128 stands for zero in the data rows.
Here are some points:
[115 135 107 113 152 144 138 129 143 132 123 107 121 139 103 149]
[129 102 133 100 126  96 142 127  94 131 139 147 121 162 152 157]
[ 98  90  90  41  91 115  86 143 115 160 153 174 174 162 139 117]
[120 101 123 101 129 129 143 140 116 126 130 130 104 144 126 144]
[170  89  37  23 144 143 153 162  76  74 131 138  62 144 139 159]
[151 147  50  85 132 124 140 131 131  78 129 135 132  92 127  96]
[143 127  87 130 191 112 146 123 107  83 119  71  88  98 104 131]
[ 80 168 115 198 146 143 129 124 208 131 114 127 154  74  66  74]
[144 111 181 194 171 105 172 120  82 137 136  47  62 167 112 190]
[103 171 150 189 132 137 122 104 170 144 118 135 164 123 113 104]
[103 156  72 119 142 152 139 128 154  97 122 147 158  74  93  92]
[133 122 190 146 151 109 154 119  94 124 123  95 109 143 142 155]
[ 99 118 228 179 101 114  94  98 128 195 142 149 149 199 167 161]
[130 120  76  84 135 133 120 128 126 132 134 131 118 153 127 127]
[149  95 227 112  60 109  64 130  89 189 140 181 161 178 218 140]
[101 144 173 190 160 108 148 101 148 152 122  82 138 116 106 131]
[114 128 164 144  76 126  92 135 143 154 132 178 181 117 141 102]
[149  96 150 113 176  95 151 130  69 113 132  83  65 174 143 194]
[115 141 109 182 129 118 127 136 151 129 126 104 137 119  74 139]
[116 151 108 148 128 143 158 129 155 131 141 103 123 123  91 139]
[106 136 248 230 119 119 100 106 139 183 134 112 137 201 119 169]
[130 101  74  59 153 125 148 145 109  96 130 132 101 146 121 147]
[142 128 113  80 100 143 124 144 123 112 127 158 146 108 141 121]
[145 115 183 111 114 103 111 118  96 165 135 122 150 149 178 161]
[111 151 131 159 125 149 115 118 157 151 130 132 140 119 122 109]
[ 84 149 162 192  81 142 114 130 186 166 136 150 185 108  84 106]
[163  87 208 134 109 110  68 130  66 158 143 123 115 155 191 142]
[124 123  85  75 126 147 156 137 143 145 131 131 126 142 112 142]
[164  61 170  83 152  95 138 149  43 114 138 107  53 190 179 213]
[ 97 132 169 186 114 128 100 117 141 153 123 129 156 136 122 113]
[ 93 141  38 107 105 146 131 129 175 121 127 163 160  78  93  60]
[126 142 137 121 162 134 132 127 136 149 117 111 128 122 138 132]
[123 111 134 140 171 130 127 107 119 133 117  88  72 171 133 165]
[119 138  44 101 167 124 165 121 137  87 121 116 113  93  97 126]
[118 114 152 145 162 133 120 105 122 146 125  86  81 170 142 160]
[181  99 174 110 122 128 129 126  61 117 138 109  85 145 190 167]
[158 123  76  65 165 122 150 128  93  61 110 112  84  84 155 107]
[125 116 161 154 101 127 112 148 136 162 137 148 149 159 121 155]
Here are 18 more points, each followed by its number:
[112 158  46 140 121 150 112 154 207 143 127 142 167  81  64  76] 0
[157 109  58  73 131 152  99 145 111  97 119 139 119  87 141  78] 1
[134 144 195 206 143 123 142 102 130 161 126  84 105 128 132 149] 2
[125  93 151  83 122 114  94 138  87 147 144 154 136 211 159 177] 3
[112 157  75 163 154 138 144 120 166 101 112 122 120 106  79 102] 4
[156 118 179 119 108 116  96 126  81 130 148 124 127 176 168 160] 5
[103 122 202 136  86 108 116 118 122 171 156 140 151 188 147 166] 6
[127 125 176 143 110 129  93 125 101 137 131 131 159 149 134 148] 7
[110 136 150 148 106 143 103 136 164 154 127 164 146 111 128  92] 8
[173 107 123  55 112 130 133 125  91 112 136 126 106 113 192 121] 9
[113 122 184 144  55 131  87 145 153 188 152 195 175 195 143 131] 10
[137 157  87 191 203 139 179 113 147  82 102  59  68 112  68 141] 11
[ 97 157  37 124 157 146 161 131 189  98 115 131 119  97  75  88] 12
[ 63 182  90 227 158 155 133 111 223 137 114  96 146  87  36  76] 13
[138 167 124 159 114 136 125 121 152 117 133 138 156 113 118 112] 14
[170 123 151 128 176 114 156 116  86 106 118  80  95 119 154 154] 15
[129 166 110 200 171 128 140 104 146 103 113  79 119  69 101 100] 16
[112 132 145 149 118 125 130 119 128 141 130 141 154 123 126 116] 17
Which of these numbered points is nearest to each point below, ignoring the 3 directions in which the first points spread most? Its number follows each.
[ 99 133 104 124 133 123 104 119 146 150 141 118 162 146 105 126] > 3
[132 124  79  66 133 153 174 146 134 115 134 135  99 144 110 163] > 10
[145  85  54  16 106 133 116 185 114 128 143 163 126 119 123 123] > 0
[135 139  42  87 164 129 182 137 121  72 116 118  93  88  94 125] > 17
[142 144 217 229 136 112 112 104 106 155 125  84 124 134 138 153] > 16
[ 95 161 187 187  66 130 114 118 173 138 127 176 186 101 123  98] > 14
[135 114 100  90 122 137 122 130 110 117 133 123 108 151 128 138] > 13
[164 101 173 125 110 117 108 129 102 141 120 132 120 128 175 123] > 16
[132 125  87 102  95 149  69 145 149 128 121 166 159  85 136  58] > 1
Now 18 new points, numbered from 0 again:
[152 150 114 165 144 142 138 115 150 112  99 114 116  73 129  84] 0
[171 100 152  99 127 124 138 146  69 101 121 135 105 130 156 152] 1
[159  71 133  39  79 123  73 167  91 150 125 198 161 128 192  95] 2
[140 118  99 138 131 125 104 136 100 113 120 115 134  92 112 103] 3
[147 114 118 111 162 108 174 125  90 115 135  96  79 132 134 154] 4
[119 117 114 115 154 110 146 129 126 121 122 127 106 148 121 147] 5
[120 167  43 130 160 152 147 101 164 111 117 126 121  86 114  81] 6
[149 106 207 131 136 136 163 133 105 167 127 116  92 146 158 168] 7
[139 104 223 170 110 114 116 115  80 121 118 133 111 148 163 145] 8
[ 96 160 126 182 151 108 171 116 159 129 120 131 144 122  93 125] 9
[ 83 181 183 255 131 128 135 113 202 152 115  95 150 103  58 101] 10
[128  85 234 131  78 119  76 135  81 176 150 137 135 200 170 171] 11
[142 107  89  94 186 118 167 131 101  89 122  93  67 137 119 150] 12
[110 150  67 104  98 157  86 138 158 110 116 171 202  84 100  70] 13
[149 135  62 107 177 149 170 114 117  87 115  71  65 113 106 143] 14
[136 121 137 137 158 125 133 123 124 126 122 105  97 170 125 152] 15
[129 133 107 144 122 153 121 133 134 106 123 128 111 113 111 126] 16
[125 122 187 129 107 146  74 118 119 153 122 154 161 157 165 124] 17
The same question for these:
[120 110  66  67 121 108 111 135 125 112 128 142 143 102 131  98] > 12
[114 155 155 219 182 116 140  84 159 141 115  80  98 132 124 132] > 6
[ 88 167  36 120 146 142 156 135 190  92 117 133 154  85  60  97] > 5
[129 138  94 107 139 139 112 134 120  97 114 132 152 100 118 114] > 13
[159 124 197 174 136 128  88 119 107 141 119 101 113 134 162 131] > 0
[124 164   0 135 180 164 183 135 177  58 112  88  80  60  44  98] > 16
[163  57 171  41  88 109  87 145  33 148 165 139 107 225 199 199] > 11
[125 104 105  80 122 140 115 127 123 131 118 158 147 112 140 109] > 12
[108 142 137 176 164 108 161 112 136 136 128 112 121 140 111 148] > 9
